In the rows, zero is written as 128.
One turn moves every row onto another: examples first, then more rows asked:
ror: [142 156  70 141 150  99  94  99 130 111 130 108 128 132 111 157 134 113
 113 128 124 169 162 121 129 140 130 126 168]
kopo: [153 123 111 152 159 118 104 132 159 143 125 102 117 130 113 162 122 111
 124  97 103 145 156 117 133 153 150 109 179]
mer: [140 163  86 142 138 106 122 115 130 136 116 134 134 142 123 162 144 118
  95 122 114 147 154 126 143 132 156 141 163]
tar: [128 132 138 135 181  99 129 121 132 120 104 129 148 111  97 164 110 116
  96 136 126 156 125 110 167 157 126 141 167]
Daso: [162 142 118 137 146  98 102 134 161 147 115 110 125 135 111 148 136 121
 130  82 108 155 149 120 133 145 137 126 167]
rafan: [134 159 133 133 148  99 112 117 141 118 100  87 163 135 112 150 120 114
 143  93 122 147 126 115 138 139 118 114 164]
kul: [165 133 114 150 156 104 101 134 161 131 128 109 109 130 110 147 117 119
 126  91 115 159 161 123 130 148 132 108 173]
tuti: [127 130 125 151 133 115 109  87 140 101 113 126 133 117  81 153 118 103
  99 127 150 176 157 119 159 134 115 110 162]
moguf: [171 130 118 147 154  99  98 145 151 140 123 102 124 127 104 149 130 118
 114 101 100 156 154 122 140 156 141 115 183]
buk: [145 156  84 146 149 106 131 115 132 132 118 120 131 140 115 163 121 116
  85 131 104 155 151 119 139 138 161 134 164]
voka: [154 162  87 147 156  88 110 106 118 125 124 109 141 124 127 157 138 111
 115 139 116 153 135 127 132 149 125 125 183]
fazu: [161 130 114 135 156 108  95 136 148 146 121 106 124 128 111 166 138 113
 131  92 101 146 147 122 139 157 140 133 185]
nuf: [133 137 131 152 152 122 106 124 123 121 105  87 157 133 118 146 134 106
 140 113 131 137 140 103 155 143 137 100 171]
napu: [169 135 120 152 151 113 114 133 147 147 113 106 119 133 117 152 126 115
 132  91 109 146 147 115 138 144 147 121 178]
resu: [121 149 112 122 160  95 105 118 154 117 102  74 153 122  87 160 120 116
 124  91 123 155 154 118 134 137 126 103 158]
Bulor: [149 161  75 131 158  87 107 100 127 121 121 106 134 129 116 162 135 113
 120 127 119 165 142 120 127 145 126 141 171]
Dun: [117 136 139 152 163 103 122 120 146 112 116 144 147 108 102 156 116 113
  86 130 144 143 153 135 160 146 115 103 178]
dis: [130 135 143 150 144 106 110  99 133 119 108 125 156 103  89 152 131 100
  86 140 134 165 138 127 163 143 115 111 185]
bul: [120 143 125 120 149 121 106 140 139 109 123 133 127 136 105 177 117 116
 114  85 124 132 156 142 158 135 132 132 175]
favoz: [143 126 134 129 177 100 128 154 134 113 123 116 130 131 104 146 104 125
  96 114 121 156 147 120 165 152 139 122 163]
mep: [120 129 110 142 164 117  99 125 137 120 109  74 148 121  93 156 134 110
 123 110 132 145 168 106 149 141 143  91 164]
tib: [136 138 132 148 136 119 137  91 125 125  88 124 135 115  82 169 123 104
  95 123 141 160 140 112 168 131 138 131 161]
raguv: [132 153  86 147 157  97 130 111 149 129 133 127 132 143 128 159 114 117
  90 134 108 159 148 125 130 146 147 125 156]
Reb: [104 150 138 138 154  98 110  96 156 115 104 122 172 122 106 159 120 110
 121 117 130 155 125 116 142 147 104 123 162]
diro: [117 134 119 130 155 113 113  79 137 113 107 122 126 115  85 177 119 102
 117 118 150 173 139 112 155 138 113 140 150]
bif: [146 129 110 138 153 103  93 134 171 142 129 106 126 133 107 159 131 116
 121  88 102 154 159 123 128 153 138 116 169]
zogim: [122 141 137 151 135 115 108 107 127 118  94 126 168 124 105 147 148 109
 120 123 148 144 143 106 166 138 122 121 167]
sol: [126 160  88 140 146  98 121 111 148 136 131 139 133 145 134 158 138 119
  99 124 119 149 150 131 133 140 141 131 155]
mano: [ 96 130 136 137 153 107 111  92 162 127 119 136 152 119  99 161 126 105
  91 130 132 169 138 122 152 146 117 121 155]
kud: [120 138 135 130 163 104 114  91 130 131 102 122 148 101  92 176 134 101
 106 132 132 161 121 120 159 149 114 140 173]
lurod: [148 157  81 158 147 101  98 105 121 115 132 111 134 128 122 151 137 110
 108 139 120 157 155 127 133 146 130 111 182]
pag: [113 129 132 152 158 122 127  88 143 123 109 119 138 113  89 177 101  98
  88 136 123 166 133 113 157 145 134 119 157]
vozil: [119 140 136 131 130 104 120  96 144 129  99 142 150 121  91 153 146 110
  98 117 149 163 145 122 163 129 120 133 156]
bafev: [138 134 130 118 152 116 108 151 128 109 116 119 137 139  95 165 116 121
 104 100 107 149 145 123 172 145 145 150 171]
Kote: [126 132 114 155 150 119 118 103 123 113  87 102 146 111  76 162 128 108
 104 126 146 152 163 100 164 135 142 111 163]
Mol: [113 140 122 141 132 120 107 108 144  95 110 145 136 125  85 168 117 113
 100 105 145 150 169 131 162 129 120 124 167]
Naru: [156 132 110 136 156 111  98 128 158 136 126 112 109 133 116 164 126 114
 141  83 115 150 153 122 129 145 132 128 176]
bazi: [123 137 123 125 150 117 114 110 130 102  97 130 138 127  79 176 112 115
 108 111 129 163 141 106 169 141 130 161 156]
lag: [126 137 129 131 174 106 127 144 147 113 131 131 119 127 115 158 104 121
 106  99 139 136 160 141 154 143 126 106 167]
Gadef: [110 142 116 141 169 103 119  93 153 110  97  98 148 110  76 175  98 109
 105 119 127 162 146 108 142 143 123 114 155]

Naru -> kopo
lurod -> mer
Kote -> bazi
Now find these:
bafev -> resu
dis -> vozil

One turn moves every row onto another: examples first, then more rows asked:
fazaz: [155 115 142 118 155 120 125 128 147 138 114 135 107 131 140 115 145 124
 120 142 129 145 113 112 134 128 127 125 140 108 116 113 131 111 136 135
 142 116 154 121 121 114 138 145 128 131]
tade: [134 150 151 139 117 121 123 119 126 140 126 134 169 121 123 147 150 147
 143 108 134 133 125 136 135 122 135 136 120 150 117 123 133 123 119 134
  93 140 125 108 129 142 123 136 152  99]
mefem: [103 136 158 122 116 116 124 154 126 129 120 121 152 118 129 123 102 125
 146 124 118 131 136 145 144 134 110 127 118 120 101 123 140 127 143 141
 152 140 134 109 122 142 129 125 135 137]
gobo: [132 145 145 150 110 124 128 123 130 154 110 120 164 124 125 150 149 136
 140 104 134 127 130 144 135 122 142 139 116 149 118 132 137 135 119 135
 102 152 121 117 119 139 127 136 141 102]
vevus: [141 148 149 144 112 122 125 120 131 144 118 128 156 127 130 151 158 136
 139 107 130 133 125 136 135 128 138 149 107 147 117 133 142 130 127 134
  93 139 124 114 126 145 119 133 141  99]
Zera: [ 94 140 141 115 141 132 119 147 133 109 131 117 166 127 135 139  97 131
 136 147 114 122 129 140 137 117 117 130 122 106 129 123 129 132 113 137
 145 131 135 129 138 137 130 118 136 149]
Bor: [110 147 122 132 127 149 144 123 125 123 140 108 129 137 147 130 138 131
 110 130 106 113 132 134 119 118 111 139 142 108 149 138 130 148 135 119
 126 138 116 146 109 131 134  98 145 143]
tupi: [113 132 121 121 157 148 119 129 138 119 128 119 160 134 136 157 133 143
 130 133 123 122 117 129 125 104 134 125 128 104 159 127 129 134 103 138
 109 123 109 150 145 126 133 118 136 153]
Zodok: [157 129 166 131 124 108 136 144 133 155 119 135 124 134 135 116 140 135
 132 115 128 134 116 111 130 126 117 119 139 124 118 128 137 116 149 142
 144 116 145 118  96 126 138 146 144 133]
Tes: [124 110 116 117 144 124 129 146 146 127 120 118 112 116 133 120 137 135
 140 142 144 132 133 133 139 120 130 118 123 110 104  92 101 127 124 123
 131 148 116  87 130 118 137 127 124 121]
bekeg: [ 95 135 137 117 140 130 121 143 125 104 129 120 161 125 136 127  96 126
 128 140 110 127 136 140 132 123 114 129 134 107 125 123 132 132 123 137
 149 133 136 142 140 136 134 122 131 151]
vub: [122 145 144 134 104 133 155 123 108 127 137 114 126 126 143 122 124 123
 122 105 114 119 133 136 124 127 113 128 144 121 123 135 135 126 165 129
 125 140 111 122  99 137 133 107 150 136]
pobun: [136 109 105 117 158 148 116 119 157 139 124 125 117 128 135 146 155 145
 131 133 141 132 111 131 136 108 149 128 131 111 127 107 114 120 115 136
 100 143 109 123 138 108 139 124 124 137]
ketik: [139 124 146 125  99 124 152 136 109 122 121 115 112 120 144 128 118 104
 116 103 119 120 126 143 130 125 129 120 140 130 124 129 131 115 157 138
 109 146 122 108 107 131 123 134 133 134]
tet: [140 150 150 146 118 119 124 111 119 143 126 126 173 131 121 141 147 139
 136 105 137 125 127 137 140 125 149 141 117 144 114 131 134 127 125 134
 100 142 109 112 123 134 120 123 152  99]
rizi: [157 110 120 118 124 128 141 130 125 120 116 113 107 131 148 133 119 103
 104 127 129 112 112 138 135 114 159 126 138 118 130 125 108 114 133 132
 106 142 117 112 118 110 125 129 122 138]
dal: [162 121 145 119 151 126 126 129 154 144 117 135 108 136 139 123 150 128
 122 145 129 137 104 111 140 123 134 129 134 109 124 119 125 114 129 136
 133 114 154 111 114 111 135 141 134 127]
buza: [157 104 120 118 129 120 139 128 119 118 114 120 103 130 148 121 120 103
 101 125 127 120 120 134 129 121 152 125 144 117 124 122 113 111 142 133
 114 136 121 124 122 114 127 136 116 140]
leson: [139 145 150 151 114 126 129 117 130 146 115 123 172 125 129 155 144 144
 148 106 143 135 129 132 137 123 144 134 110 142 108 128 134 126 122 141
 108 141 116 114 121 144 135 134 141 105]
ludus: [149 129 162 121 112  98 127 159 125 141 135 142 137 140 139 120 134 149
 135 112 118 124 126 113 118 124 107 137 133 131 118 134 128 130 150 137
 129 112 131 133 106 149 127 137 136 146]
kisa: [110 141 122 131 133 143 143 123 120 121 135 115 127 134 146 119 137 129
 109 125 107 120 138 131 114 124 106 138 147 108 142 135 135 143 144 118
 135 134 121 158 112 132 136 107 139 147]
Namit: [143 156 148 150 116 120 130 112 124 149 109 129 168 123 126 149 148 139
 143 105 139 123 121 137 133 128 144 138 119 144 117 139 131 119 125 131
 106 126 117 116 122 141 127 132 151 104]
das: [112 137 111 124 154 142 118 134 144 124 114 120 147 128 140 156 147 144
 139 136 126 118 121 132 119 112 129 136 116 101 153 133 126 141 110 125
 109 112 104 148 150 137 130 114 129 150]
pila: [130 131 132 121 134 108 124 155 128 122 126 137 141 137 147 126 131 151
 134 132 119 122 132 114 104 121 109 139 131 113 130 134 115 140 132 125
 140 100 125 159 126 152 134 131 123 160]
Zugif: [136 135 135 122 131 115 126 157 138 128 130 134 142 143 148 137 137 155
 135 134 120 112 124 113 110 114 114 142 122 115 137 141 110 144 124 124
 132  99 125 153 120 152 133 126 129 156]
Rov: [124 105 113 118 146 121 131 141 136 124 119 120 110 116 133 108 134 130
 132 136 142 136 141 131 134 124 128 115 133 109 101  92 109 126 134 123
 135 148 115 101 131 120 139 130 120 126]
topez: [145 110 107 117 157 132 108 125 153 146 112 123 123 134 130 141 145 134
 123 135 138 120 107 134 140 113 164 136 126 109 132 123 115 118 111 134
 107 135 109 129 139 102 129 124 120 139]
mugun: [116 127 146 119 124 103 130 156 124 132 119 124 131 113 122 104 122 131
 149 123 135 126 141 138 138 133 115 116 125 121  99 107 122 123 146 126
 139 140 118  84 122 134 125 128 136 121]
Kom: [111 136 117 126 159 142 113 131 144 135 123 116 150 139 130 143 152 142
 126 136 119 117 121 131 124 112 129 137 126 103 162 133 136 147 105 127
 114 127 110 154 141 122 125 111 137 146]
mego: [138 121 110 113 161 144 110 114 157 135 113 130 116 124 135 146 152 132
 129 141 132 131 103 134 141 119 152 136 124 104 129 117 122 109 118 132
 106 123 120 117 148 108 130 122 128 132]

ketik -> ludus
pila -> Rov
Now find these:
Namit -> leson
mego -> tupi
Bor -> dal

One turn moves every row onto another: examples first, then more rows asked:
zuvif: [132 147 118 111 130 109 117 105 123 134 124 121 138 125 124 131  97 149
 131 120 122 152 150 131 115 138 121 120 132 122 124 133 112 159 120 127
 124 148 114 124 152]
garif: [117 107 137 125 120 142 100 151 147 117 148 153 143 149 113 109 117 141
 100 123 126 127 122 112 139 134 134 116 153 129 137 128 121 133 135 133
 141 142 115 121 127]
miz: [138 125 131 135 128 125 139 144 112 130 122 127 155 120 111 143 123 114
 127 154 105 100 136 111 111 134 147 128 122 128 138 129 111 114 142 135
 139 120 140  96 139]
vopi: [ 96 114 154 140 159 132 117 129 127 132 144 125 121 137 131 137 125 113
 126 108 133 119 120 151 133 140 145 121 140 130 124 121 153 122 119 138
 149 124 115 125 116]
Darek: [155 135 124 118 129 139 147 114 125 127 110 122 144 125 147 126 115 118
 133 118 125 137 136 135 118 118 128 109 128 137 143 133 106 166 118 126
  89 131 130 124 124]
sinu: [121 136 120 124 126 126 128 155 103 136 126 130 148 145 142 143 123 138
 144 125  88 140 139 130 122 147 117 103 122 132 118 156 150 129 134 131
 116 136 141 133 137]
meliv: [140 119 126 111 137 128 113 124 130 140 136 139 155 116 129 148 102 112
 141 127 109 128 130 143 106 129 162 129 121 124 159 142 150 115 124 121
 116 140 118 108 121]
kagep: [150 142 125 119 143 133 132 112 132 131 100 111 156 135 148 126 115 120
 122 112 128 142 140 115 107 128 127 122 121 143 138 142 122 155 121 119
  95 138 116 129 125]
Fudi: [122 117 127 123 153 136 116 114 110 146 127 105 135 122 101 133 127 126
 127 116 151 120 113 138 139 111 142 140 131 138 149 130 102 126 133 125
  97 113 131 126 130]
Ter: [ 90 113 161 133 145 140 124 135 130 131 140 140 124 120 145 137 126 118
 126 113 139 118 115 150 130 132 138 118 135 131 108 114 143 114 125 129
 143 118 115 118 125]
gemi: [125 135 129 135 141 136 124 150 132  97 137 119 135 124 137 124 129 121
 122 140 102 120  94 130 108 128 138 107 136 127 106 124 131 149 147 120
 131 120 132 118  97]
lut: [139 147 117 126 158 158 106 128 120 146 117 154 129 119 145 121 130 137
 129 140 130 124 141 106 121 125 128 128 130 130 133 122 135 107 113 154
 122 116 131 124 109]
Zotal: [129 107 145 129 118 137  98 145 136 119 151 161 142 144 121 113 117 150
 108 134 128 123 125 126 140 134 132 108 156 123 130 130 114 133 144 130
 136 146 125 120 126]
tovog: [131 128 132 129 134 119 146 140 130 151 120 113 116 118 108 114 110 124
 136 133 138 127 133 103 129 111 116 151 130 131 138 138 146 125 137 131
 152 128 126 117 101]
Sor: [122 134 153 115 155 131 126 129 107 143 124 123 119 146 111 126 124 112
 121 161 103 119 138 139 113 102 139 137 120 133 115 135 123 106 129 129
 136 131 115 113 136]
dema: [119 140 128 140 134 145 128 161 127 111 133 115 143 137 128 129 130 120
 122 139 111 123  97 122 115 125 132 109 142 123 112 116 138 152 151 121
 134 113 133 113  99]
firi: [112 136 115 124 130 138  96 129 123 136 112 132 134 115 125 100 140 141
 142 136  94 110 143 126  99 137 146 132 139 120 118 125 128 132 101 145
 121 120 132 126 122]
Tuno: [130 154 112 131 131 142 120 130 124 129 123 138 156 120  97 145 145 111
 128 104 133 143 126 133 117 138 128 126 117 114 144 123 127 128 148 119
 100 150 141 115 108]
bik: [127 136 128 109 116 128 134 108 113 135 129 130 123 125 129 113 104 150
 129 122 130 160 150 135 125 140 115 114 127 126 129 128 107 153 115 129
 112 146 126 116 152]
Nok: [135 134 123 125 154 114 131 119 131 144 104 140 124 140  86 138 130 135
 126  99 121 129 132 153 132 128 138 128 114 110 121 146 131 137 149 134
 130 135 132 137 115]
fer: [131 140 116 135 109 128 139 153 147 142 129 127 133 110 127 133 134 117
 145 116 117 127 119 114 126 123 153 156 148 124 136 145 119 135 119 143
 141 147 130 122 119]
Kotu: [143 137 125 143 130 129 127  98 113 151 108 115 154 140 143 121 114 131
 130 112 144 155 135 140 121 138 144 136 110 115 128 125 137 143 140 134
 122 138 125 124 153]
Lotek: [112 137 144 143 110 129 124 151 120 157 139 121 133 142 120 108 133 109
 141 126 120 132 138 134 125 114 104 153 147 137 129 138 136 133 122 131
 129 159 135 136 123]
Tof: [112 120 133 139 130 138 123 153 134 106 136 123 150 120 139 114 126 117
 125 140 113 116  97 123 123 117 128 109 134 131  98 115 131 143 148 117
 126 105 130 119 114]
genup: [132 133 120 124 132 141  96 142 128 117  98 131 128 143 111 107 106 132
 128 139 125 142 144 139 137 124 127 136 101 126 129 156 141 120 153 125
 124 133 107 109 135]
Pegin: [145 121 130 135 130 129 143  90 118 139 113 117 133 129 141 104 112 123
 135 115 139 149 133 147 132 138 145 136  99 123 127 122 129 147 132 138
 114 123 127 119 145]
zagi: [102 104 161 137 153 139 116 123 121 123 133 126 119 130 140 131 129 119
 124 111 141 121 122 145 130 146 146 114 134 130 122 124 149 107 125 136
 140 129 121 122 113]
buget: [126 131 127 129 128 132 117 148 102 115 132 134 135 151 138 123 137 109
 126 121  98 119 146 116 130 116 137 127 135 145 135 136 107  95 125 143
 133 149 122 119 155]
Sife: [130 126 122 127 131 129 121 127 129 139 135 132 121 144 109 128 122 136
 107 119 122 138 110 135 141 129 110 150 118 149 117 119  99 127 152 147
 104 124 138 141 153]
gosa: [115 131 119 108 123 121 144 133 110 138 131 114 126 124 120 139 136 145
 114  94 107 122 104 133 100 129 128 132 136 145 140 116 105 134 138 121
 101 121 138 120 135]
Fige: [115 101 142 125 123 135 108 150 141 118 143 160 143 133 129 111 113 143
 110 120 132 113 119 124 142 112 133 108 155 129 131 129 115 129 137 124
 140 130 116 123 134]
Solik: [139 138 117 148 132 132 106 130 113 142 116 156 132 136 132  98 115 139
 121 129 110 104 140 146  97 122 114 129 129 126 139 110 144 125 130 153
 138 123 143 129 127]
valum: [125 125 117 106 137 113 118 114 119 133 142 133 142 145  97 107 140 132
 126  95 100 152 132 111 128 130 123 123 121 125 129 134 135 124 134 120
 106 151 130 144 114]

tovog -> Lotek
Solik -> firi
Fudi -> Sife
Now find these:
meliv -> genup
Sor -> buget
Fige -> Tof
bik -> Darek
dema -> vopi
kagep -> Kotu
Tuno -> Nok
Zotal -> gemi

